In the rows, zero is written as 128.
Y: 4 groups of rows, each row roughly a mix of its group's hidden directions:
Y (147 x 10):
[[120 159 114 107 150 106 145 165  96 179]
 [159 103 101 119 120 186 114  99 159 139]
 [161 147 166 153 161 157 148 145 103  94]
 [144 135 101 142 107 189  91 100 143 134]
 [166 141 146 180 122 165 135 160 121 103]
 [127 134 138 142 146  73 148 116 153  73]
 [158  99 176 155 140 134 136  91 163 144]
 [126 139 105 137 114 199 104 114 121 160]
 [144 122 127 114 116 197 121 119 101 168]
 [155 134 147 145  99 126  71 138  89 154]
 [172 151 148 140 138 122 118 132 103 191]
 [122  80 121 107 165 146 107 137 137  76]
 [143 133 155 115 144  71 145 137 123  75]
 [127 122 124 113 205 130 132 135  89 131]
 [146 133 131 150 103  82  84 143 147  85]
 [ 94 157  94 155 133  92 108 151 157 100]
 [ 88 122 114 123 105  94 121  78 158  99]
 [183 137 164 165 109 160 136 146 127 111]
 [157 151 139 162 157 175  90 140 105 124]
 [107 182 109 165 115 130 133  92 127  92]
 [146 147 118 153 142  92 132 133 112  60]
 [165 167 110 159 130 149 167 145 120 165]
 [130 126 142 131 147  76 146 103 158  76]
 [164  95 138  98 109 167 127  82 130 150]
 [ 94 123  92 123  81 105  90 124 144 158]
 [125 102  97 101 182 104 108 121 132 168]
 [ 86 116  93 127 125  98  81  98 155 126]
 [158 184 146  92 101 145 144 141 140 152]
 [ 77 132 100 104 173 117 158 120 150 111]
 [168 136 161 163 149 161 147 148 101  99]
 [ 72 125 100  94 155  91 114 108 128 141]
 [115 126  97  99  80  77 136 155 133 114]
 [140 129 144 170 120 189 103 118 111 158]
 [106 136 159 137  78 127 127 116  74 102]
 [104  81 109 119 179 157 139 119 116 100]
 [138 143 129 162 146 119 149 133  90 192]
 [146 190 118  80 141 149 152 128 129 139]
 [168  95 168 145 113 132 152 154 116  88]
 [136  88 173  97 102  88 105 142 138 139]
 [133  97 164  86 117 115 152 119  96 171]
 [151 146 121 161  92  76 107 130 144  94]
 [135 103 122 113 205 113 125 120 106 143]
 [110 117 127 131 156  65 141 160 157 105]
 [ 87 141 136  82 165 103 122 107  93 129]
 [ 87 152 125 176 138  91 122 171 127 131]
 [140  65 146 173  99 117 134 132 130 111]
 [155 146 124 122 145 175 131 144  78 166]
 [121 144 142 163  79 137 130 125 105  72]
 [105 183 124 165 131 107 112 143 115  85]
 [124 129 131 137  66 153 129 130 175  94]
 [160 125 141 126 110 192 121  93 104 145]
 [158 139 124 141  92 165 161 149 177 119]
 [122 111 152 180 107  95 102 139 113 169]
 [141 106 133  83 124 170 138 141  95 173]
 [166  90 137  96 121 172 120  91 138 146]
 [161 131  98 116 116 187  93 108 144 112]
 [141  98 154 126  76 112  93 134 140  86]
 [121 154  89 126 173 139 166 118 127 171]
 [169 141 183 140 142 148 144 130  93 101]
 [104 181 103  86 135 103 114  97 133 140]
 [105 164  87 147 128  82  96 105 137 141]
 [151 116 130  98 110 182 134  79 118 149]
 [160 156 122 181 106  95 107 151 132 154]
 [162  83 143 163 101 115 132 144 137  84]
 [121 142 108 134 102  67  85 107 151 129]
 [133 160 103 156 147 144 126 115 154  66]
 [132 146 131 110 130 138 164 138  75 182]
 [168 121 172 123 125 162 169 160 109 118]
 [132 131 148 143 188 123 163 144 147 168]
 [ 91 100 136  98 110  74 135 144 155 107]
 [158  78 140 151 127 167 152 155 133  98]
 [149 128 115  89 112 185 127  82 120 132]
 [127  76 138 136 108 111  99 131 150  74]
 [ 96 110  98  92 100  85 128 146 152  99]
 [100 190 116 154 125 154 112 141  94 115]
 [144 130 116  95 109 190 115 126  97 159]
 [120 171 113 142 134 122 132  95 142  64]
 [ 91 119 131 112 145  64 134 135 168 132]
 [148  82 138  92 111 142 148  95 130 172]
 [158  70 132 106 134 155 129 106 160 155]
 [103 172 105 173 128 118  95 137 144  94]
 [144 132 143 133 158 108 150 127  79 184]
 [128 164 134 148  95 108 153 111 114 187]
 [178 131 157 138 147 144 129 169 108 169]
 [130 122  97 106  66 128  97 104 117  99]
 [143 132 137 119  61 110 102  98  97 134]
 [166 138 149 153 177 159 140 155 101 110]
 [128 158 157 157  64 144 122 136 118 101]
 [ 98 165  75 141 136  97 110  97 138 139]
 [ 94 137 146 112 156 109 112 115  62 118]
 [ 69 138  98 117 115 104  88 128 103 143]
 [125  93 112  89 186 111 146 109 123 148]
 [153 116 135 108 104 178 137  75 114 151]
 [146 123 113 129 101 185 122  75 135 147]
 [152  99 164 110 136 175 165 151 116 105]
 [136 146 151 112 145 111 132 153  89 191]
 [ 78 122 122 102 145 101 164 172 133 114]
 [170 113 164 142 156 178 106 149 116 135]
 [141 125 113 129 106 194 113  85 130 152]
 [115 108 103 105 188 143 152 112 106  96]
 [170  86 118 108 138 136 169 118 168 146]
 [116 166  96 167 176 125 113 111 158 121]
 [103 100 127 121  84 116 124 106 151  70]
 [136  93 159  91  88  83 112 139 132 143]
 [100 179  84 115 148 123  96 117 144 149]
 [ 93 140 101 123 156 130 167 130 181 102]
 [108 109  93 101 101 102 119 109 176 160]
 [141 121 130 110 109 191 124 102 103 169]
 [133 125 157 122 186 148 137 124 121 183]
 [ 71 146 122 113 147  95  92 116  95 128]
 [139 104  83 120 143 131 145 135 191 151]
 [ 94 123 141 129 159  73 127 116 176 135]
 [131  98 143 125 188 134 140 119 176 153]
 [ 91 157 102  85 139 101 107  90 137 112]
 [109  92 165 163 114 108  81 148 120 148]
 [101 104 151  98  78  83 116 116 128 112]
 [117 142 115 130 113 176 135  69  92 128]
 [ 95 159 130 171 133  85 137 170 112 121]
 [142  66 135 173 109 130 137 136 135  95]
 [138 162 115 136 175 141 152 151 106 177]
 [129 161 116 123  79 153 140 147 184 128]
 [119 160 112 174 154 125 111 152 148  79]
 [141  93 148  80 120 135 154 132 100 175]
 [ 94 140  77 124  92 113 149 101 135  93]
 [107 124 174 132 106 159 123 139  79  91]
 [131 109 139 114 193 127 135 133 159 172]
 [143  87 141 138 135 170 153 149 129  76]
 [100 102 125  93 157 180 148 116 124 161]
 [150 144 146 175 132 166 137 161  96  98]
 [ 87  89 134  97 145 118 113 103 122  79]
 [106 113 142  83 160 173 157 119 108 151]
 [124 135  93 154 153 155 158  78 162 123]
 [105 121  97 108 160 138 181 129 170 113]
 [130 101 102  94 192 118 145 121 141 151]
 [148 146 109 167  95 160 126 165 170 125]
 [101 167 104 166 149 143 106 173 127 111]
 [122 130  94  95 133 156 139 113 161  70]
 [106 163 135 160  77 146 107 151 102 107]
 [143  94 103 124 176 143 178 131 155 125]
 [103 135 110 131 180 182 154 105 123 131]
 [128 116 114 110 123 188 119 145 109 181]
 [119 137 139 149 139  65 139 118 152  81]
 [166 163 113 116 138  90  88 147 144  95]
 [147  80 160 108 156 123 152 150 163 154]
 [152 172 154 121  78 135 139 140 141 169]
 [ 85 121  98  99  95  95 108 107 153 153]
 [112 101 136  95 118  84 128 184 145 113]]

the one row of each list that fits no group (the others fit one group, some only roughly):
    z_217: [136 148 170 155 124 173  99 118  85 127]
    z_568: [118 151 157 159  75 114 109 166 111 110]
    z_62: [117 127  89 140 110 112  93 121 162  73]
    z_834: [147  81 172 100 132 124 132 142 111 173]
    z_805: [180 113 175 138 117 119 159 159 114 112]
    z_575: [116  61 143 151 110 124 114 131 142  86]
    z_142: [180 134 132 165 103 153 133 150 173 130]
    z_389: [131 133 137 161  69 123  82 135  99 139]
    z_953: [ 77 148 125 101 163  90 110 102 145 124]
    z_623: [121 161 146 159  68 128  87 140 120 127]
    z_828: [107 174 127 164 135 105 133 106 131  74]
    z_867: [111  93 147  90 144  97 110 116 113  76]
    z_588: [169 124 182 136 108 141 149 172 125 112]
  z_568
    z_99: [105 182  94 141 125  94 121 105 122 164]
    z_238: [177 111 145  93 140 156 136  90 130 162]
    z_593: [177 127 180 113 121 127 161 150 102 110]
    z_83: [ 96 117 112  88 143 124 114 100 141  69]
    z_827: [ 87 158 143 134 140  88 156 153  85 125]
    z_969: [146 115 106 115 185 122 112 132 165 170]
    z_97: [ 86 128 103 104  83  86 152 117 129 108]
    z_208: [129 146  98 155 146  67  98 111 127 102]
    z_254: [119 110 164  92  90  84 125 158 105 125]
    z_878: [173 121 179 140 103 133 144 167 113 148]
    z_564: [137 110 156 119 119 193 158 138 128 164]
    z_211: [117 167 149 137  69 131  84 135 119 136]
  z_238
    z_592: [114 170  91 149 108 127  95 122 170 155]
    z_833: [ 77 125  87 107 126  96  93 120 134 156]
    z_439: [191 122 176 139  98 139 136 119 111 129]
    z_590: [121 109 127 113 192 134 162 136 158 159]
    z_898: [178 124 122 161 125 148 136 159 180 124]
    z_632: [126 160 100 124 114 193  98 135 104 138]
    z_111: [129 157 146 150  68 122  81 142 115 124]
    z_580: [106 145 129 109 141  63 155 149 124  95]
    z_283: [158 130 130 163  74 166 143 156 135 113]
    z_609: [164 122 174 123 139  99 131 131 133 185]
    z_160: [139 139  93 145 144 105 120  74 175 139]
    z_413: [110 130 127 105  73  98 104 141 176 131]
    z_870: [128 147 152 110 114 169 121 131  67 159]
    z_918: [106 151 149 159  72 126 102 125  91 111]
  z_413
    z_166: [174 134 150 132  86 116  98  97 119 164]
    z_399: [155 118 157 178 136 185 111 124 127 136]
    z_883: [117 159 140 140  61 129  85 135 121 129]
    z_968: [162 135 142 149 104 152 163 141 123 186]
    z_506: [ 96 151 116 143  56 139 110 136 122 114]
    z_794: [112 164 150 171  98 118 146 100  89 109]
    z_844: [141  97 151  86 120  92 106 142 133 177]
    z_949: [112 181 126 115 113 136 115 155  70 118]
    z_101: [125  75 162 120 124 117 117 124 120 187]
    z_425: [106 151 114 148 140  76 117 134  80  97]
  z_425
    z_892: [154 118 130 136 200 145 153 149 106 129]
    z_746: [139  97 183 116 107 169 147 140 126 160]
    z_903: [173 105 129 134 187 152 155 147 125 132]
    z_728: [ 86 119 108  92  93  87 153 115 134 105]
    z_547: [128 152 103 121 111 191 101 138  97 150]
    z_479: [154 126 124 153  80 170 152 157 153 109]
    z_720: [136 152 131 129  92 195 125 115 160 144]
    z_124: [116 151  83 155 145 166 125 129 132  77]
    z_785: [127  77 173 142 101 164 137 149 133 147]
    z_291: [173 146 142 162 147 166 101 103 115 157]
  z_720
